0: [177  81 104 170  74 154 174 100 175 107  92 169  46 172]
1: [161 100 157 117 151  99 133 128 143 113 116 171 140  95]
2: [156 121 154  93 180  89 159  95 168  86 157  91 148 102]
3: [104 137  99 154  81 141  98 159  84 157  97 159  92 138]
4: [125 137 149  86 170 103 142  84 161 112 163  86 181  97]
5: [183  76 163 105 166  97 147 112 160 115 144 152 158 109]
6: [118 160  82 149 100 149  88 109 156 128 132  93 156 124]
7: [ 61 181  86 161 101 159 108 111  88 172 117 109 138 165]
8: [ 95 171 156 106 168  83  93 180  68 179 162  76 168  97]
9: [ 94 169 133  88 174  74 122 135  98 163 160  92 189  95]
10: [ 83 166  76 169  58 141  84 164  96 149 128 147  91 130]
11: [105 156 136 118 141  97 135 182  95 159 157 111 166  87]
12: [131 111  96 170  97 145 103 149  90 166  91 163  89 145]
13: [ 96 153 102 178  67 172  99 157 113 141  91 168  92 148]
14: [ 94 155 129 102 173 113 121 130 128 149 153 104 189  97]
15: [153 103 111 162 100 133 102 150  89 145 118 154  91 144]
16: [164  82  86 157  72 160 152 110 128  79 108 170  81 168]
17: [ 88 173 145  80 159 122 111 132 140 135 135  88 168 110]
18: [170 101 163  84 169 104 164  81 177 103 157 113 172 102]
19: [167  74 105 168  85 163 147 122 142  95  80 154  61 180]
20: [ 83 152 111 149  84 162  69 164 111 146  99 167  77 130]
21: [139 107  97 166  76 161 109 149  97 155  97 166  66 143]
22: [113 139  97 134 110 141 106 143 156 122 128  77 182 118]
23: [105 144 125 155  96 153  98 131 157 139 139  97 147 123]
24: [ 99 176 100 162  91 164 128 116 140 156 120  77 149 151]
25: [131 143  91 162  73 136  99 178  89 172 104 186  76 156]
26: [106 165 100 155  82 144  92 142  93 154 114 135  85 165]
27: [125 102  88 165  66 150  93 162 103 136  78 151  87 164]
28: [122 155 125  97 169  95 135  98 147 109 161 101 158 110]
29: [120 125 131 150  95 129 100 179  98 169 101 170 102 152]
30: [113 145  96 145  86 162 128 100 156 131 160 108 152 159]
31: [118 123 129 149  98 131  99 176  96 169 101 166 106 152]
32: [163  95 155 107 151  97 137 104 149 131 134 109 132 113]
33: [ 99 170 166  98 180 102 150 120 160 114 161 100 167 103]
34: [154  99 174 111 178 107 142 134 134  90 128 167  99 111]
35: [ 98 153  98 154  78 171  97 162  89 171 109 147 101 146]
36: [133 114 162  78 188 122 165  97 158  98 152  80 150 110]
37: [ 95 165 175  91 163  95  94 177  80 169 182  69 181  73]
38: [104 123  96 170  76 163  81 157  87 150  98 158  77 161]
39: [ 85 168  92 147  94 148 122 129 124 136 134  76 140 145]
40: [102 157 163  92 173 103 117 150 110 143 143  82 162 109]
41: [171  85 161  90 169  79 131 160 108 109 136 163  94  92]
42: [ 83 185 152  98 165  92  98 161  90 154 160  83 179  85]
43: [ 85 162  74 147  71 170  96 148 108 152 124 124 123 148]
44: [173  75 110 193  79 154 167 117 149 104  75 172  65 173]
45: [184  96 177 100 167 113 128 109 135 115 133 134 159 124]
46: [170  77 163 113 169 115 159 114 162 111 152 124 126 119]
47: [118 161 100 138 106 169 125 100 147 130 142  77 166 133]
48: [156 104 165 123 154 107 126 140  99 126 119 200  83 142]
49: [180  86 164 101 172  88 138 130 147 117 139 144 124  95]
50: [ 99 165 148 100 168  94 135 125 169 125 162  91 168  90]
51: [ 96 172  92 149  96 149 116 101 149 158 132  72 154 157]
52: [102 156 151  86 177  92 124 127 121 133 162  96 200 101]
53: [115 151 103 138  97 155 127  97 158 128 167  96 165 148]
54: [ 85 159  86 151 103 136 110 155  96 141  92 183 101 133]
55: [161 103 100 140  82 195 156  83 189  68  74 152  94 170]
56: [ 93 149 102 174  84 144  95 146 106 150  84 153  95 147]
57: [165  95 105 165  83 166 140 105 169 116  96 169  90 141]
58: [170  78 156 113 143 112 140 136 123  97 130 163 110 119]
59: [178  75 164 105 153 105 144 131 130  89 136 164 116 114]
60: [147  82 123 172  93 161 126 111 119 102 106 161  76 143]
61: [117 139 108 140  90 160 118 115 159 101 134  85 172 111]
62: [129 161  85 139  98 174 107 109 152 135 138  85 172 130]
63: [127 140  94 154  75 169 110 142  93 144 102 170  94 166]
64: [158  78 108 177  78 163 149 105 157  98  84 165  66 175]
65: [157 112 160  86 155  91 162 109 135  93 153  96 143  98]
66: [142 124 144 116 158 107 149 130  99 135 111 161  79 130]
67: [177  67 176 111 183 111 137 104 133 123 140 152 125 104]
68: [167  82 183 113 161  92 158 119 146 102 142 133 132  99]
69: [ 76 181  91 144 107 166 104  99 125 146 131  94 178 185]
70: [ 69 173  96 150  87 145  99 137  96 159  95 138 115 137]
71: [ 97 155  77 151 114 165 136 128 137 133 146  72 143 154]
72: [ 95 179 110 170 100 170 107 148 100 162  87 140 104 142]
73: [166  73 100 172 102 154 138 100 161 106 104 165  96 187]
74: [126 148  99 138  88 164  97 118 134 131 134  78 166  99]
75: [155 120 147  86 188 110 157 100 170 101 161 111 168 111]
76: [124 148 143  92 164 106 148  91 177 109 153  92 152 116]
77: [134 112 104 162  86 137 118 138 101 145 118 155  81 154]
78: [153 108 145 120 153 101 138 154 106 114 104 164  80 145]
79: [123 160  94 141 109 165  93 121 145 127 149 111 173  92]
80: [165  86 165 103 183  85 162 118 144  88 151 138 144 108]
81: [ 93 162 146  91 182 104 107 132 152 136 143  91 160 113]
82: [ 50 169  93 171  92 155  97 138  91 145 123 128 118 140]
83: [100 157 155  94 177  95 132 101 158 107 148  91 176 116]
84: [118 104 127 145  96 149 106 156 104 165 108 168  96 138]
85: [116 115 101 177  94 169 110 136  91 150  98 173  78 139]
86: [158 111  92 165  78 168 148  86 173  98 104 153  95 167]
87: [ 83 181  93 152  87 151 122 143 105 143 113 126  98 145]
88: [124 140  93 120 109 181 103 120 151 115 165 102 184 123]
89: [184  94 151  90 148 114 158  99 147 108 139 110 145 100]
90: [ 90 182 150  84 188 108 128 120 136 111 150  81 156 101]
91: [153 105 159 110 156 114 163 119 161  98 144 142 160 107]
92: [176  83 145 101 149  81 150 143 139 107 134 159 120 111]
93: [185  84 100 168  96 163 144 109 177  96 102 169  84 154]
94: [155 104 159 109 139 103 152 112 158 103 152 118 155 105]
95: [141 115 167  89 189 106 166  81 184 100 165  92 161 124]
96: [ 87 149  91 158 101 157 100 157  78 161 116 151  84 133]
97: [176  77 112 170  79 166 139  80 189  92  80 175  65 177]
98: [ 80 149 105 168  96 152 112 156 108 146 100 145 105 159]
99: [109 175  96 142 123 150  95 120 135 139 162  90 160 129]
100: [158  96 156 100 161  86 157  97 170 100 151 116 160  97]
101: [103 122  98 170  74 164  81 158  86 149  99 158  79 161]
102: [154 111 166  99 164  91 136 133  88 105 114 180  77 118]
103: [ 88 193  77 159  88 169 110 130 124 154 144  81 144 165]
104: [181 101  76 157  71 184 152  96 172  99  98 173  66 185]
105: [131  97 167 100 166  91 145 164 111 125 124 152 120 137]
106: [178 105 164 105 155  70 147 139 110 106 136 179 115  97]
107: [168  90 158  99 175 113 163 118 152 102 145 112 141 126]
108: [105 151 127 149  99 153 101 126 169 139 149  85 158 115]
109: [ 82 174 165  86 169 104 102 168  94 148 141  90 161  85]
110: [161 108 100 167  48 143 140 138 111 111  98 170  83 161]
111: [173 100 170 107 154  98 153 126 137 115 142 119 135 109]
112: [ 99 167 144  76 178  76 124 126 147 136 150 101 157 103]
113: [163  96  87 170  80 184 154  98 146  94  97 163  96 184]
114: [112 172  94 141  95 171 106  96 165 120 136  81 183 154]
115: [186  77 178  86 161 106 171  92 142 102 170 128 130 120]
116: [131 120 164 113 145  86 117 129 113 125 122 174  80 122]
117: [107 164  95 167  89 178  92 160  84 165 111 142  95 151]
118: [ 74 178 170  76 169  94 115 156 106 181 167  67 190  95]
119: [ 79 154 101 167  97 151 104 160 103 149 100 143 105 157]
120: [175  66  93 162  87 170 159  75 174  91  98 166  88 167]
121: [ 96 145  92 135 102 155 135 119 154 130 131  89 174 148]
122: [124 110  94 155  75 134  94 143 105 145 108 132  88 174]
123: [137 104 112 166  76 145 142 131 108 136 116 138 104 133]
124: [144  97 154 122 157  84 143 153 115 120 123 167  96 104]
125: [165  88 170 114 156  97 158 123 156 119 129 145 123  92]
126: [114 156 178  66 176  99 155  99 162 110 160 108 159 101]
127: [167  98 163  72 149 109 151  89 156 116 167  92 173 131]
128: [ 66 182 153 107 159  90 106 163  97 160 177  95 178  80]
129: [169  70 107 170  83 156 152  80 165 105  91 162  78 186]
130: [ 77 151 109 166  75 153  79 175  86 161 109 146  90 152]
131: [100 167  85 161 102 154 102 154  97 166 108 122 111 125]
132: [162  98 175 109 152  89 139 138 133 104 108 163 129  97]
133: [120 138 105 155  87 158  92 135 140 128 146  80 156 115]
134: [ 98 181 102 126  90 160 111  88 123 161 138  73 156 148]
135: [171 114  97 156  81 172 145  69 187 101  93 173  82 161]
136: [175  82 166  97 151 109 152 100 145 109 126 131 119 105]
137: [142 111 171 119 148  68 139 152  91 124 121 175 114 108]
138: [ 90 187 104 149  80 166 132 110 136 136 130  83 144 153]
139: [149 117 167  85 156 103 156 109 168 113 149  94 149 110]
140: [105 153  73 139  96 146 103 101 165 139 151  81 162 160]
141: [ 97 163  86 131  94 170 117 120 113 145 106  89 125 163]
142: [168  93 106 158  99 151 145  98 137  94 104 166  73 159]
143: [ 67 178  99 163 100 147  88 159  98 160 122 130 124 148]
144: [152  99 158 114 142 101 135 116 134 107 138 140 128 120]
145: [ 74 166 138  96 152  86 104 139 104 159 175  92 170  86]
146: [127 116 130 154  94 131 101 176  97 162  94 182  93 157]
147: [110 105 104 179  88 167  82 184 102 161  75 143  96 142]
148: [103 152 105 153  88 169  95 187 101 160  99 160  99 152]
149: [ 76 162  98 146  80 151 121 125 113 169  99 108 139 144]
150: [ 90 154  87 161  85 157 109 155  96 154  80 150  75 145]
151: [ 78 170 101 185 105 140 107 147  90 145 111 135 101 132]
152: [144 131 163 101 168 122 138  67 178 102 166  93 162 116]
153: [ 98 159 149  92 180  98 109 134 150 133 142  94 163 107]
154: [126 139  96 147 100 147  94 174  88 143 106 149  96 127]
155: [ 95 188 137 103 157 100 104 138  97 148 157  94 181  95]
156: [192  99 181 102 158  98 139 112 146 115 150 141 107 112]
157: [ 89 168 108 161 101 149 106 117 142 121 128  69 164 125]
158: [127  89  92 162  74 152  86 139  80 147  99 145  98 172]
159: [112 164 171 105 189  95 126 140 143 120 146  87 168  83]
160: [111 113 121 152  94 157 137 145  90 143  99 154  89 141]
161: [185  92 154  94 165  93 140 143 131 107 140 150 105 102]
162: [153  66 110 159  82 171 144 106 155 102  85 163  81 176]
163: [129 139  84 156  98 152  91 157 106 144 110 157  99 135]
164: [ 96 159 148  96 162 120  99 139 108 144 144  93 145  98]
165: [191  84  93 169 108 166 134  83 156  76  88 176  65 170]
166: [110 128 106 136  83 149 106 157 101 129 105 174  84 157]
167: [ 81 183 149  93 192  89 107 169  99 165 165  80 193  81]
168: [ 80 172  80 157  79 148 119 141  94 143 103 117 126 140]
169: [164 101 165  90 189 104 157 121 152 106 154 101 154 119]
170: [162  82 179 112 161  80 142 140 101 130 129 177 119  86]
171: [122 148  97 158  89 155  91 140  94 159 105 145 106 139]
172: [174  57 102 188  89 165 174 111 180  98  77 178  87 179]
173: [168  92 151  89 178  99 143  83 156 112 158  87 161 102]
174: [ 97 170 101 166  94 153 129 110 127 150 135  99 131 158]
175: [178  79 108 143  98 158 141 103 184 104  96 169  83 167]
176: [ 98 143  78 174  75 154  92 158 112 142 110 138 105 150]
177: [119 130 141 101 172 108 138 103 151 119 153 102 152 102]
178: [198  91  87 159  91 175 140  76 177  85  90 184  82 184]
179: [ 86 190 154  97 175 103 103 143  98 135 132  92 173  71]
180: [150 131 152  96 178  87 163 114 168  96 170 101 176  88]
181: [114 146 101 130 116 171 108 114 137 134 136  90 162 129]
182: [169  94 100 161  89 160 146  93 140  95  99 167  69 168]
183: [142  98 152  86 167  93 160  98 175 116 166  76 162  83]
184: [163  93 169 103 166 106 176 115 163  90 148 140 164  99]
185: [186  91 168 115 181 120 147 115 158  96 150 136 148 121]
186: [140 103 109 192  73 170 133 103 118  99 109 166  69 148]
187: [186  65 160  85 165  81 165 133 158 118 154 135 137 118]
188: [149 131 144  99 169  97 151  97 170  88 158  82 155 102]
189: [138 138  93 166  71 133  99 181  87 178 100 190  71 155]
190: [109 145  93 185  72 150  93 162  86 138 100 153  96 162]
191: [130 106  99 174  78 137  99 158  85 154  91 156  88 158]
192: [103 178  92 150 100 160 113 125 127 147 144  87 147 159]
193: [193  57 172 100 159 106 135 137 141  96 131 168 119  90]
194: [172  62 159 101 189  98 149 137 128 101 127 158  93 102]
195: [115 132 101 161  67 156  90 145  88 158 109 186  70 164]
196: [173 109 177 112 175  79 157 105 150 101 162 111 153 107]
197: [175  87 157  88 169  81 133 155 115 103 130 161  94  93]
198: [ 93 173 156  68 171 117 112 131 147 130 141  80 180 103]
199: [ 78 162  86 162  85 165 110 121 140 149 121  99 134 161]
200: [135 107 159  94 159 107 161 148 104 145 121 188  72 156]
201: [110 179 140  78 175  99  95 150 112 162 154  68 179  77]
202: [133 153 146 100 171  89 160 117 158  97 152 107 160 104]
203: [104 157  91 154  92 155  87 164  98 150 107 143  88 136]
204: [120 109 110 165  80 157 101 159 103 140 109 166  95 149]
205: [ 57 164 158  85 151  79 105 164  85 164 159 100 186  97]
206: [115 166 140 111 163  88 145 118 159 114 158  92 169 118]
207: [ 72 162 185  99 159  86 133 182  53 156 157  64 187  99]
208: [129 157 149  71 184 100 156  96 152 120 187  95 184  98]
209: [166  88  86 158 102 177 165  66 192 101 105 169  61 184]
210: [ 61 165  83 136  91 126  85 148  94 167 119 137 121 134]
211: [ 71 167 105 167  95 151 106 156 111 149  90 128 126 140]
212: [ 77 173 155 108 164 101 108 169  82 161 153  96 156  84]
213: [124 132 119 142 117 135 103 126 121 120 133 113 176  86]
214: [166  71 174 129 157 104 131 148 121  89 117 171  93 110]
215: [104 166 109 156  99 153 130 118 137 151 119  90 140 149]
216: [ 95 148  99 129 113 148 130 120 155 130 133  87 174 142]
217: [154  74 173  96 150 116 167 128 142 115 159 160 132 107]
218: [ 79 191  91 166  83 167 111 118 109 161 113  95 147 141]
219: [ 87 159  72 158  81 159  99 132 101 130 108 122 121 156]
220: [128 145 161  94 193 100 148 110 169 118 170 106 149  81]
221: [137  97 147 121 155  84 148 165 112 114 110 181  89 121]
222: [142  90 169 110 162  78 148 167 111 114 128 176 110  87]
223: [151  88  93 180  61 172 145 106 152  96  80 165  75 176]
224: [ 85 163 112 154 107 154  84 130 108 152 108 129 130 150]
225: [ 86 160 104 181  66 173  89 167 100 152  93 168  94 144]
226: [146 108 166  96 167 107 163 106 146 117 153  75 161 116]
227: [148 108 156 125 148  98 154 162 113 109 117 176 105 129]
228: [160  92 126 169  90 149 169 102 161  95 106 171 103 167]
229: [ 96 167  94 157  75 152 100 143 101 141 112 131 104 149]
230: [143 133 165 104 180  87 151  90 159 103 163 121 176 104]
231: [ 96 164 155 107 185 113 103 154  82 156 157  81 189  91]
232: [180  76 106 156  97 165 159 109 162  90  97 167  94 175]
233: [135 151 129 125 124 146 108 132 149 106 135 118 181 106]
234: [148 108 144 117 149 116 117 157 100 120 114 163 104 113]
235: [ 87 180 166  81 180  79 105 176  73 152 168  84 185  76]
236: [ 90 176 159  84 178  73  80 158  66 155 157  83 180  71]
237: [110 145 109 154  84 163  94 192  96 158  97 171  88 155]
238: [173 110 153  99 157 115 146 113 133 122 136 130 110 121]
239: [157  89 138 146 151 105 136 133 116  94 126 157  99 106]
240: [177  85 194  93 183  84 156 102 136  99 137 125 116 115]
241: [115 157 141  92 155 112 169 115 171 117 145 103 158 104]
242: [ 88 148  81 162  84 174  92 151  90 142  99 143  89 154]

[ 96 179 160  81 179 105 106 124  96 159 158  59 175  75] 201
[ 97 165 157 109 167 110 142 124 149 121 150 109 157 108] 33
[ 77 172  76 148  82 170 113 122 104 156 131 129 133 146] 43
[172  99 150 104 168 107 159 121 152  87 161 115 148 117] 107
[155  97 165 105 161  83 134 150 109 131 108 171  95 109] 124
[ 97 179 158  78 183 105 108 121  96 156 159  56 172  72] 201
[ 98 148  99 145 112 131 116 150 102 136  98 176 103 129] 54
[118 133 147 103 178 107 136 106 167 109 147 103 161 115] 177
[119 154 107 124  89 166 135  91 132 137 140  81 162 155] 47
[138 142 142  90 168  81 165  92 183  96 167  84 156  97] 188
[105 136 102 160  68 160  83 155  83 168 108 188  71 160] 195
[100 148 160  79 175  99 118 132 138 138 163  93 186  93] 52
[141 140 135 121 127 138 115 130 150 104 136 125 172 105] 233
[109 118 101 180  95 171 103 141  88 156  99 175  75 136] 85
[188  63 166 115 142 117 157 135 146  80 137 134 132 115] 59
[194  90  87 160  92 174 142  78 175  85  88 184  83 181] 178
[171  76 109 189  78 153 167 115 152  99  75 173  67 172] 44
[146  82 124 173  94 163 120 107 116 103 106 160  76 137] 60
[129 121 145 100 147 116 129 115 161 126 142 106 162 113] 177
[181  83 163 102 172  87 135 136 146 120 135 151 116  92] 49
[ 54 160 158  86 147  75 105 163  84 166 161 103 188 100] 205
[155  74  78 155  86 149 121 132 125 124  84 159  71 183] 19
[ 80 149 106 156 131 153 116 134 106 138 117 133 119 140] 224
[ 96 156  90 160  72 134  95 159 102 144 130 143  96 127] 10
[ 73 157 157  93 143  77 120 182  83 191 173  88 190  78] 205
[149 104 199  95 191 110 146  84 174  92 162  90 148 116] 95
[127 134 163  90 181 100 159 118 179 103 190 110 179  99] 180
[ 93 162 156 112 183 113 104 156  79 156 156  82 191  90] 231
[104 151 123 149  97 153 100 130 159 139 140  97 150 121] 23
[185  73 153  95 157  68 152 149 136 105 132 171 108 107] 92
[187  77 170  98 152 112 171  91 146  98 158 136 125 128] 115
[ 88 162 105 161  98 163  83 127 112 149 100 136 124 163] 224
[ 95 171 101 146 102 156  91 136 147 141 123 143 136 149] 224
[147  87 147 130 164  97 137 162 115 117 109 159  98  98] 124
[181  89  96 163  68 185 147 108 179 104  75 176  78 181] 104
[144  86  88 146 100 140 121 137 119 130  97 148  85 167] 77
[146 100  83 164  69 152  92 137  68 166  92 171  70 131] 21
[131 118 139 133 139  95 152 127  98 135 109 170  83 136] 66
[107 114 116 153  83 162 101 156  98 173 106 163  96 142] 84
[119 166 146  83 171  97 101 148 115 153 146  83 171  80] 201
[116 162 145  79 168 105 180 108 184 112 153  95 168  95] 241
[ 83 166 160 110 146  95 119 167  95 176 150  89 167  89] 212
[ 94 157 135  94 186 106 126 130 128 150 160  94 199  93] 14
[145  89 109 178  98 160 125 141 142 113 106 163  54 149] 60
[136 124 104 148  84 160 112 147  95 144 103 179  93 159] 63
[ 80 152 112 156  90 146  86 169  92 159 116 139 106 143] 130
[ 95 171  91 149  94 150 112 110 142 160 126  82 148 155] 51
[126 152 138  91 155 117 177 107 185 110 142 106 155 107] 241
[117 124 114 159  99 159  98 167  98 167 104 169  97 135] 84
[165 103 102 169  44 139 145 136 115 105  98 167  83 160] 110
[147  91 108 164  68 148 149 125 107 102  86 154  78 152] 110
[ 96 160 151  86 177  91 120 133 111 138 164  98 202 103] 52
[177 108 162 103 158  71 147 132 120 107 140 168 123  98] 106
[115 163 145  80 171 104 172 112 180 113 157  93 173  95] 241
[103 114 118 152  82 163 101 155  98 172 105 165  95 146] 84
[168  70 146 113 135 106 159 143 121 101 124 179 107 113] 58
[179  91 151 113 154 117 167  92 166 119 140 101 142 104] 89
[156  77 170  98 150 115 162 126 143 114 157 156 133 108] 217
[158  84 116 150  92 154 158 118 136 111 111 161  77 158] 142
[117 111 108 152  73 171 113 130  73 140  99 160  89 173] 63
[ 93 149 178 101 166 102 113 165  84 163 167 102 165 101] 212
[132 143 149  82 177  97 156  84 186 103 160  89 155 110] 76
[152 100  89 171  70 167 140 119 105 116  91 155  82 166] 110
[ 74 162 171 107 151  97 130 174  64 156 153  69 183 105] 207
[193  82  92 173  88 174 141  99 187  88 100 168  83 160] 93
[160 123 155  96 182 111 146  86 168  95 171 112 155 119] 75
[137  98 143 122 154  86 147 164 112 114 108 181  85 126] 221
[ 98 155  74 153 114 167 136 126 139 133 147  72 145 152] 71
[160 102 168 116 158  88 165 162 116 104 124 181 107 125] 227
[ 97 166 142 111 153  90 136 190  92 169 165 101 180  78] 11
[113 155  95 153 109 146 110 149 101 155 108 128 110 121] 131
[ 93 171 142  75 177  72 119 133 144 140 146 105 157 103] 112
[173  82 112 188  81 182 139  98 186  98  78 176  60 181] 97
[164 103  99 163  87 160 157  86 173  93 104 162  88 166] 86
[187  68 161  89 164  80 159 134 153 116 149 140 130 115] 187
[117 142 107 139  92 156 117 118 155 103 137  85 172 114] 61
[101 153  83 143  87 180 129  91 160 122 124  92 134 165] 30
[133 108 115 173  97 129 123 135 104 125 105 165  98 143] 77
[128 121 156  92 157 109 130 116 162 131 147 102 168 109] 177
[131 110 120 154  92 154 135 155 107 129 104 158 100 142] 160
[185  86 153 106 183  91 163  99 152  97 139 132 128  98] 80
[147 131 149  88 186 107 150 105 161 108 162 108 169 107] 75
[ 97 143  92 136  98 155 130 124 146 130 127 100 161 150] 121
[154  96 166 104 162  85 133 152 112 126 109 172  97 107] 124
[192  83 155  97 165  92 140 150 124 107 135 157  97 104] 161
[ 99 169 144  85 187 110 142 120 148 117 139 120 166  98] 33
[107 171  95 142 120 154 101 117 136 140 157  91 159 130] 99
[ 80 184  95 138  81 150 120 114 119 157 105 115 119 133] 149
[ 96 144  73 181  71 155  92 164 108 145 105 147  95 154] 176
[ 89 172 155  97 169 101  95 153  90 157 134  84 157  86] 109
[134 109 120 159  90 154 100 158 100 145 102 163  79 147] 204
[ 87 178 162  81 179  80 105 170  77 151 166  83 182  80] 235
[142 107 114 154  98 134 122 135 110 142 121 151  92 148] 77
[132 139  98 143  88 165 107 111 140 124 127  89 153 109] 74
[182 101 106 168  81 175 156  85 194 109 102 183  79 167] 135
[ 73 163 138 113 139  89  98 149  84 171 166 101 156  96] 145
[131 133 149  89 170 105 150  70 173 103 163  85 184 100] 4
[124 154 135 116 153  99 144 117 163 113 148 104 156 126] 206
[100 145  88 164  86 157 114 147 104 146  83 152  73 151] 150
[118 142  92 126 107 174 102 123 142 121 156 107 173 127] 88
[129 107 102 173  64 154 140 134  99 137 109 145  96 138] 123
[123 144 147  91 155 102 157  93 169  99 154 104 156 117] 76
[184 106 161  89 172 108 156 107 142 115 140 121 117 114] 238
[164  75 103 175  73 164 150 106 151  95  86 169  73 168] 64
[148  84  82 156  85 150 113 137 121 128  86 160  74 181] 27
[ 98 177 117 141  92 156 138 107 136 131 132  86 144 149] 138
[148  74 104 171  81 161 127 123 114 114  98 182  93 172] 60
[104 165 105 147 103 155  91 138 144 143 124 146 135 152] 224
[ 73 181  94 136  88 168  98 121 103 164 131 104 141 138] 218
[ 82 173  82 155  80 149 121 137  99 143 108 112 130 143] 168
[143 132 164  99 169 119 141  72 179 101 166  92 165 116] 152
[146 121 147 121 137 116 145 133  90 149 100 161  92 147] 66
[159 108 152 110 152 101 142 108 113 129 101 159  87 151] 66
[115 127 146 119 145 121 124 137 106 143 113 167  79 151] 66
[ 74 171  85 156  78 159 115 134 117 144 128  75 133 156] 39
[ 76 166 100 152 114 148 116 111  94 164 123 107 135 156] 7
[182  80 171  94 160  90 136 109 131 127 139 148 142  90] 49
[162 103 153 122 148  97 127 137 141 116 108 180 136  89] 1
[109 113 113 165  82 153  90 169  94 148 111 166  98 147] 204
[180  89 160  96 166  90 159 111 174  80 148 104 156  94] 100
[ 80 144  97 158 101 146  97 149  94 148 109 149  96 130] 96
[178  89  78 174  90 183 155  63 177  93 118 181  66 169] 209
[140  98 148 123 164  99 131 162 113 121 115 149 111  94] 124
[140 128 153 110 154 127 129  77 164 108 156 103 152 124] 152
[182  73  99 166  84 178 157 109 164  87  86 176  82 185] 232
[ 80 169  84 148  75 176  99 117 105 161 124 119 130 149] 43
[127  90 168 101 167  89 141 175 102 129 116 160 111 144] 105
[175  94 153  87 176 116 169  93 185 112 160  92 173  87] 18
[155  83 157  99 177  92 134 138 125 121 133 157 127  93] 49
[128 134 144  96 162 110 144  77 169 107 162  87 183 103] 4
[163 103 104 151  99 153 145  97 142  97 106 156  83 158] 142
[164  87 157 110 143  93 148 161 142 105 134 173 109 111] 92
[ 92 149 155 114 168  96 115 163  76 158 162  91 182  99] 231
[116 170 135  90 163  95 106 158 108 182 162  86 169  83] 201
[175  84 164  98 161 101 143 107 151 111 149 150 143 121] 5
[131 142 112 120 102 158 137  98 134 135 140  86 159 149] 47
[100 175 147  69 167 100 126 136 135 125 133  92 189  90] 198
[ 95 166 155  68 175  83 114 121 150 130 164  98 182 110] 112
[138 117  94 174  89 152 101 146  88 171  96 172  83 153] 12
[108 105 119 154  83 161  98 164  92 175 102 177  88 141] 84
[118 106 149 118 124 112 147 112 104 138 109 155  94 166] 66
[ 90 163 104 162  99 164  89 127 113 150 108 129 125 163] 224
[116 158 162 112 174 104 123 143 136 127 135  94 156  93] 159
[144 111 162 100 161 101 150 129  96 141 105 181  85 128] 66
[156  90  89 156  75 162 142 117 123  91 105 167  82 167] 16
[158 138 140  92 189  79 159 107 164  91 164  97 167  79] 180
[ 74 186  91 156  83 151 125 142  99 144 109 127  90 153] 87
[139 116 140 114 127 103 145 126  98 135 113 149  91 135] 66
[ 94 161 146 116 171 119 104 148  88 152 152  81 185  98] 231
[149 116 156 112 155  99 133 137  89 111 111 179  80 123] 102
[141 133 163 101 178  90 154  91 160 103 164 121 177 101] 230
[138 127 146 102 173  97 177 108 174  97 195  86 193  96] 180
[155  95 163 101 183  88 147 159 114 111 121 182 106  80] 222
[ 77 184  93 157  82 151 121 145 103 145 106 127  93 155] 87
[ 85 163  89 146  91 186 114 110 140 157 110  93 133 152] 199
[ 85 167  85 157  91 166 141  97 132 164 141  97 119 163] 174
[169 100  92 168  77 172 156  80 184  87 102 161  90 171] 86
[ 97 167 163  90 177 102 109 154 110 144 146  71 174 103] 40
[164  84 172 108 179 109 133 110 131 129 142 143 133 103] 67
[166  81  91 155  84 186 160  82 199  90  96 170  60 177] 209
[185  77 164 106 164  99 149 108 164 115 148 150 164 111] 5
[184  71 170 108 165 105 140 143 133 107 137 159 111 119] 59
[ 75 169 101 189 107 136 106 153  80 143 109 143  94 130] 151
[175  82 175  87 160  99 150 102 140 111 132 123 122  94] 136
[128 140  69 166  85 159  81 166  95 148 104 166  91 140] 163
[105 160 159 108 166 110 143 126 152 118 152 110 153 111] 33
[161  80 151 108 174 108 148 132 130 105 128 147 101 109] 194
[ 85 165  88 145  89 182 114 112 140 158 114  91 136 153] 199
[101 152  99 154  74 174  94 174  81 175 103 157  95 144] 35
[ 92 145  88 165  68 148  89 165  73 164  90 162  84 147] 3
[178  85 163  97 160  88 142  96 156 128 139 104 136 106] 32
[145 125 153 114 147 111 148 128  88 151 101 161  90 147] 66
[109 135  78 178  71 157 102 154 115 138 104 150  93 155] 176
[104 157 168  88 179  95 127 130 139 125 151  86 161  90] 159
[166  84 180 109 149 104 126 143 127 111 125 193  97 110] 214
[ 98 174 163  98 181  72  95 184  66 182 173  65 179  90] 8
[175  79 100 174  65 153 135 100 163  94  84 166  51 183] 64
[166  89 102 137  97 166 140  92 177 107 104 173  77 173] 175
[103 180  92 130  75 169 113  76 131 161 134  70 154 158] 134
[119 101 165 102 164  88 135 172  99 135 125 151 119 136] 105
[157  88 104 162  74 151 164 105 155 103  99 166 103 161] 228
[124 112  84 177  88 151  96 151  84 179  83 160  83 149] 12
[176  82 165 105 173 108 152 108 150 107 154  93 173  86] 173
[ 90 143  93 157 104 158  99 156  75 163 119 152  80 133] 96
[132 142 142 103 162 117 159  77 193  87 137 107 168 119] 76
[129 126 109 151 108 140 106 121 129 110 128 114 177  85] 213
[ 83 176  92 177 109 163 111 146  98 165  89 135  97 154] 72
[176  86 174 116 184  90 140 123 145 105 120 148 113  91] 49
[ 79 178  86 155  81 153 117 110 125 150 118  98 133 157] 199
[132  97 103 150  87 122  96 148 100 141 104 146  81 165] 122
[113 127 112 161  61 156  79 190  90 162  87 181  82 149] 237
[109 147  93 185  71 147  92 159  86 136 102 150  96 161] 190
[184  71 111 177  88 164 135 122 156  84  80 157  83 187] 19
